Rows swapped in pairs by one turn or mirror: which row each one swaps with
The rows were stretched afterwards, more along some directions than others.
Q_834: [  3  12   8  -6  -1   6  -2  -2   2  -3 -14  11 -12  16   1  -7  -1   7
   7  -5   8  -4  -5   1   6   0  -1]
Q_757: [ 4 -5 -6 -3 -5 11 -4 12 -9 -7  5 22 -4  4  8 -5 -6 -1 14 -1 -3 -4 -2  8
 -2  3 -1]
Q_383: [  5   3 -14   4  -2  12  -4  14   0   3  -5  16 -11   9  -2  -7   3   5
  18   6   2   2   1  -2   9 -13  -7]
Q_963: [ 12   0  -3   1 -14   2 -13   9  -1  -5  -2   0   9   5   3  -8   8  -1
   8   5  -4  -1   0  -3   0 -11  -1]
Q_341: [ 11  -4   6  -6  10   2  -8  -1  -3   1  12  22  -6  -7  -7   4   3   4
  12 -14   4   8   9  12   9  -5   2]
Q_308: [ 20   1   7 -17  -6   4   1   5   4  -1  -8   6  -1   2 -10   0  -6   4
  13  -8  12  -5   4 -12 -18   0  12]
Q_103: [  5  -4  -4 -25   5  20  -6   3   8   3  -4  25 -10  -7 -15 -12   5  -2
  18  -4   8   0  13   1  -6  -5  12]
Q_624: [ 12 -14  16  -4  -6  16  -7  -2  -2  -4  14  17   0 -12  12  -8   1 -11
  17  -4  -5   4  -4  -9  -1  10  14]
Q_856: [ 10  -8   5  -6   1  13   1  -3  14  -9   4  19  -7  -3  12 -11  -8  -6
  12   2   5   6   1   5  12  -3  14]
Q_985: [ -2   5 -12  -2 -19  10  -7   6 -10   4   1   6   0   5   2   3   4   0
  10   2  -6  -7  -7   3  -2  -7  -3]
Q_266: [ 14 -10   4   5   3  19  -5   0  -5   5   7  19  -4 -10   7  -6   2  -1
  15  -6   1   2   1  -1   8  -6  12]
Q_635: [ -4   9   2  -6 -18  -3  -1   3   1  -4  -2  -8  -1  -1 -10   6  10  -7
  10  12  -4   9  -9  -7   4  -9   1]
Q_122: [  7   4   3   0   1  -8  -6  -6  14  -9   5  15 -12   6  -6  -1  -4  -1
   9  -7   5  12  -3  10  10  -1   0]
Q_557: [ -7 -10   1   8   0  -2   1   0   5 -15   3   3   1  -6   0   6  10  -9
   5   4   2  13 -15   4  12  -4   0]
Q_454: [  9  -7  -1  -4  -2  26  -2   3  -3  10  -6  16  -8  -1   4 -15  -3   4
  25  -6  11  -6   2  -4   3   5   7]
Q_527: [10  0 -7  3  0  4 -3  9 -1 -3  1 22 -9 11  1 -2 -7  0 16  0  1  3  6 10
  9 -1  4]
Q_958: [ -2  15 -13 -15  -4  -2  -1  11  -1   4 -16   1  -7  11 -13   7   2  12
   5   2   5   1   0   6  -2 -16  -8]
Q_204: [ 11 -12  -5  -2   7  16  -6   7  -3  -1   1  27  -5   3   8  -9  -4   6
  14  -5   5   0   4  12   3  -3  -2]
Q_162: [ 12 -13   8  -3  11  17   4  -5 -10   0   0  14  -6  -5  -7   0   1   7
  18  -3  16  -8  -4   2   8   2  20]
Q_425: [ -3 -14  -1  13   6  10 -12   3  -9  -7  15  10  11 -13   2   0  13  -4
   6  -4  -6  -1  -8  12  13  -2  -3]
Q_463: [ 11   2   1 -15   2   7  -4   8   9  -8   1   9   6   3  -2 -12   1   5
  10  -9   9 -10   4   1  -7 -11  -7]
Q_265: [  1  11   0  -5  -9  15  -1   2  -4 -11 -12   2  -3  10   9  -1   1   3
   2  -3   7   6  -7   7   1   0 -11]
Q_48: [  6  -7   4  -4   1  22  -1  -3  -8   1   0  24  -8  -6   6 -11  -4   0
  13  -5  -5   6   1   6   3   0  12]
Q_788: [  8 -12  -7  -7   5   7  -9   8  13  -3  -1  24  -8  -6  -6 -11   1 -17
  15  -2   8   1   9   0  -4 -10  13]
Q_568: [  1  -6   2  -5  -8   0  -3   5   0   4   6   7  -2  -9   3   8   5 -13
  11   5   0  11  -8 -11   0  -6   6]
Q_586: [  6   8   6 -10   9  12  -3   4  11  -7  -4  21  -8   8   9 -10  -4   6
   4  -9   3   1  10   8   4  -1   0]
Q_689: [  6 -12  10 -12  -7  24  -5  -3   4   6   3  20  -3   0   5  -9   6  -7
  15   5  -9   3 -12  -6   1  18  13]
Q_708: [ 6  6  4  0 -3 -6  2 -3  1 -6 -1 -5  1 -4  3 -4 -2 13  9 -3  3  7 -2  5
 13 -6 -1]
Q_499: [-10   1  -4  -9  -9   1 -10  11  13  -9  -3   4 -10  -7 -15   6  18 -11
  16   5  -6  13  -2  -4  -1 -11  -1]
Q_252: [ -2   9   6 -20  -6   0  -2   1   6  -3   2   6   0 -15  -6   0   6  -3
   4   3  -1  14   6 -11  -1 -13  -4]
Q_449: [ -4  -6  -8   2   5  29  -3  19   2  -2 -10  11 -12   3   4  -3   9  -6
  19   1   2   2 -11  -3   2   0   4]
Q_814: [ -1  -6  14 -15   6   4  -4   7  -1 -13   5   2  12 -13   2  -3   8  -6
  -1   1  -6   7  -1   0  -1 -10   8]
Q_482: [-10  11 -10 -10 -12   0  -2   3   9  -4 -12  -7  -3   4  -1   4   3  -5
   1  11   0   3  -9   2  -2 -12   0]
Q_493: [  1 -22  -3   9  10  14  -7  -1  -4  -4  10  14  -1 -15   2   1  10  -6
  22  -1  -6   6  -3   9   5   2  19]
Q_85: [ 11  -5  13 -11   0  24 -11   6  -3   3   0  20  -6  -1  11 -11   9  -3
   4  -7   1  -3   0  -7  -5   0  10]
Q_721: [-11 -10   1 -16   0  23  -7   3  -4   3   0  20  -3  -3   0  -2  11  -7
  12   5 -13  -2  -4  -4   1  10  12]
Q_801: [  2   9   6 -21   4  11  -6   7  -2   0   0   8   1  10  -5 -12  -7  -3
  -2  -5   9 -17  -8   5  -6  -3  -5]
Q_722: [  4   7  -2  -6  -7  10   5  -2  -2   0 -16  -6  -7  -2 -11   1   4   9
   7  -1   3   5 -10  -2  -4  -9   7]
Q_960: [ -3  -3   0 -13   7   3 -13  12  -6  -4   2   9  -2  -6 -21  -3   1   6
   3  -2  -2 -12   9   8  -5  -6   0]
Q_792: [ -6  -3  -8 -17   3  12  -2  13   2  -5  -1  20 -11  -6  -1  -7   4 -12
   8   8  -4   2   5  -5  -2  -5   8]
Q_288: [  1  -6   4  -9  14   4   2   6   4  -8   7  21  -9   1 -14  -5   2   7
  10  11   8   9  -6   8  11  -3  -7]
Q_371: [  9 -12  -2  10   0  25  -7   0  -3  -6  13  13   6  -9  14 -14   4  -9
  10   0  -1   1  -3   5  13  -4  -1]
Q_137: [  1  -8   1  -6  15  19   0   0 -19   4   0  14  -6  -8  -5  11   7   0
  10  -9   9  12  -2  13   7   3   8]
Q_104: [  5  -3  -1  -7  -3   9  -6  10  -8  -5   5  18   2   0  10 -10 -10   3
  12  -6  -1  -9   2   7  -6   0  -5]
Q_632: [  8   9   7  -6 -16   4  -3   0   7  -6  -5   3   1   0   2  -8   4   4
   3   5   0   5   0  -9   1 -16  -4]
Q_622: [  5  -4  -4 -12  -1  26  -4   3  11   9 -14   9 -11   7  -8  -7   5  -5
  15   4   8  -2  -6  -1   4  -3  15]
Q_351: [ -7   5  11 -17  -7  -4  -7   4   8 -12   0  12   3 -13  -4   0  10   2
   4  -1  -5   6   2 -13 -10  -3 -10]
Q_567: [ -9  14   1 -18 -12  -5  -5   2  11  -4 -13  -4  -5  -3  -5   5   6  -3
  10  -2  -4   3  -1 -10 -18  -7   6]
Q_393: [  9   2 -11 -13  -6   7  -9   8  14  -8  -6   6  -3   1  -5  -7   4   1
  12   7  -4  -8   4  -4  -5  -7  13]
Q_82: [ 3 -7  7 -5 -6 -8 -7 -1  2 -5  5 16 -1 -8 -5  3 12  4  7  1 -7 20 -2  1
  2 -6 -7]
Q_291: [ -9   1  -4   1  16  -5  -7   3   1  -8   3  12  -1   3 -15   7   2   2
  -3  -9   3   6  -1  22  18  -6 -10]
Q_931: [  7 -13  10 -20   8  21  -6   2   9 -12   3  32  -2  -5  -3 -11  -6   6
  11 -11   6  -7   9  -3  -8  11   1]
Q_692: [  7   6   2 -15  -6  21   8  -1  -4  -6  -3   8  -3  -1  -3  -3  -2   8
  17  -3   8   3   0   0  -4   0  -6]
Q_802: [  7 -10   8   4   2  12  -6   2 -13   0  11  13   5  -6  -5  -3  15  -7
  15  -2  -4   2  -9   6   6   0  -2]
Q_367: [ 14   1  11 -16   0  -4  -4   2  -2  -5   8   9   9 -10   0  -7  -3   2
   2  -5   1   0   9  -7  -5 -16   1]
Q_961: [ 14  -1  -6  -2   2  12  -7   0  11 -14   3  10   0  -1   5 -15   0   0
   8  -9   6  -3   2  14   5  -6   5]
Q_236: [  3   0  -4  11  -7   9  -2   7  -3 -10   1   0  -2   3   1   0  14   1
   1  12   6   5 -10   7  16 -18  -2]
Q_314: [  1   2   8 -10  14   8   1  -6 -14   1   8  14   1  -8  -4   2   1  -1
   6 -13   0  13   3  18  10  -2  -4]
Q_235: [  6  -1   4   1   6  -3 -11  11  10 -17   0   9  -8  -2  -4  -7  -4   9
   4 -12   4  -4   2   4  -6  -2 -10]
Q_524: [ -2  -7   3   1 -13  14  -3  -1  -2  -9  13   8   2 -13   9  -2   4 -17
  18   4   0   7  -8   2   7  -5   0]
Q_500: [  8 -16  11 -13  -4  16 -16   2   1 -15  19  12  11 -19   8  -9   9 -14
  11  -7 -15  -4   4   0  -6   1  15]
Q_676: [ -5   7  -6  -8   2 -10  -2  12  -3   2 -13  -4  -5   2 -22  10   9  15
   8   3   0   9  -7   4  -2  -9 -12]
Q_865: [  5   3   8  -3 -12  -4  -2  -3   4  -9   7  -3   6 -13  -1   0  11  -1
  12   6 -10   9  -1  -4   4  -9   9]
Q_582: [ 13 -15   1  -1  17  24   3   3   0   0   0  12  -2  -4  -8  -3   2   3
  12  -9  20  -6   3   8   3  -5  15]
Q_699: [ -3   5  -3 -13  -2  -7  -3  10  -5   0 -12  -3  -2   3 -23   9  12   7
   4   3   0   7  -9   1  -7  -7  -6]
Q_171: [ -2   0  -4   1 -18   5  -8   7   2  -4   3   5   3   6   9  -2   9  -5
   8  19 -12   9  -9  -5  10  -6  -6]
Q_897: [ 14   9   5 -14 -17  11  -8   1   6  -9   1  10   2   7   0 -10   0   6
   8  -4   6  -7   8   0  -6  -8  -9]
Q_550: [  1  -2  -4 -14  14   4  -4  10   3  -1  10  28  -3  -1  -7  -5   4   6
  17  -1  -1   3  11  11   8  -9  -4]
Q_313: [ 12  -8   8  -3  -9  20  -5   0   3   2   3  12  -3 -12   7 -11   5 -11
  25  -7   0  -2  -1 -13  -9   3  16]
Q_581: [ 10   0  -5  -5  -8   0  -4  13   1   0   1  14  -9  -6   2   4   1  -1
  22  -1   4   5   5 -12  -4  -7   9]
Q_657: [  4  15  15 -25 -18  -6   3   3  -1 -11   5   7   5  -7  -4   3   5   1
  11   4  -6   1  -1 -13 -12  -5  -5]
Q_370: [  3 -12 -11   3   4  16  -5   9   0  -9  -1  -1   3  -1  -3 -10  12  -9
   1   8   0  -3  -9   3   5  -7   5]
Q_816: [ -1 -20  -6   1  10  22  -6   1   3   4   1  21 -10  -7   5  -3   6  -8
  17   4  -1   9  -6   6   6   4  13]
Q_540: [ -4   1   0  -2 -18  -4   6  -1   6  -6   5   2  -1  -1  -3   6   1 -13
   8  14   3  10 -16   2  11  -6   2]
Q_782: [ 11  -5   7 -26  -7  18  -6  -5   3   1   5  20  -3  -2 -14  -8  -6  -3
  16  -1   6 -11   7  -5 -11   3  18]
Q_70: [ -5   5  13 -18  -8   4  -9  -4   2  -1   0  -3   2 -12  -5   5  17  -2
   9   1 -14  13  -8  -6  -1   1   0]

Swapped with Q_792: Q_370
Swapped with Q_708: Q_454
Swapped with Q_676: Q_104
Swapped with Q_699: Q_757
Swapped with Q_635: Q_624
Swapped with Q_865: Q_313

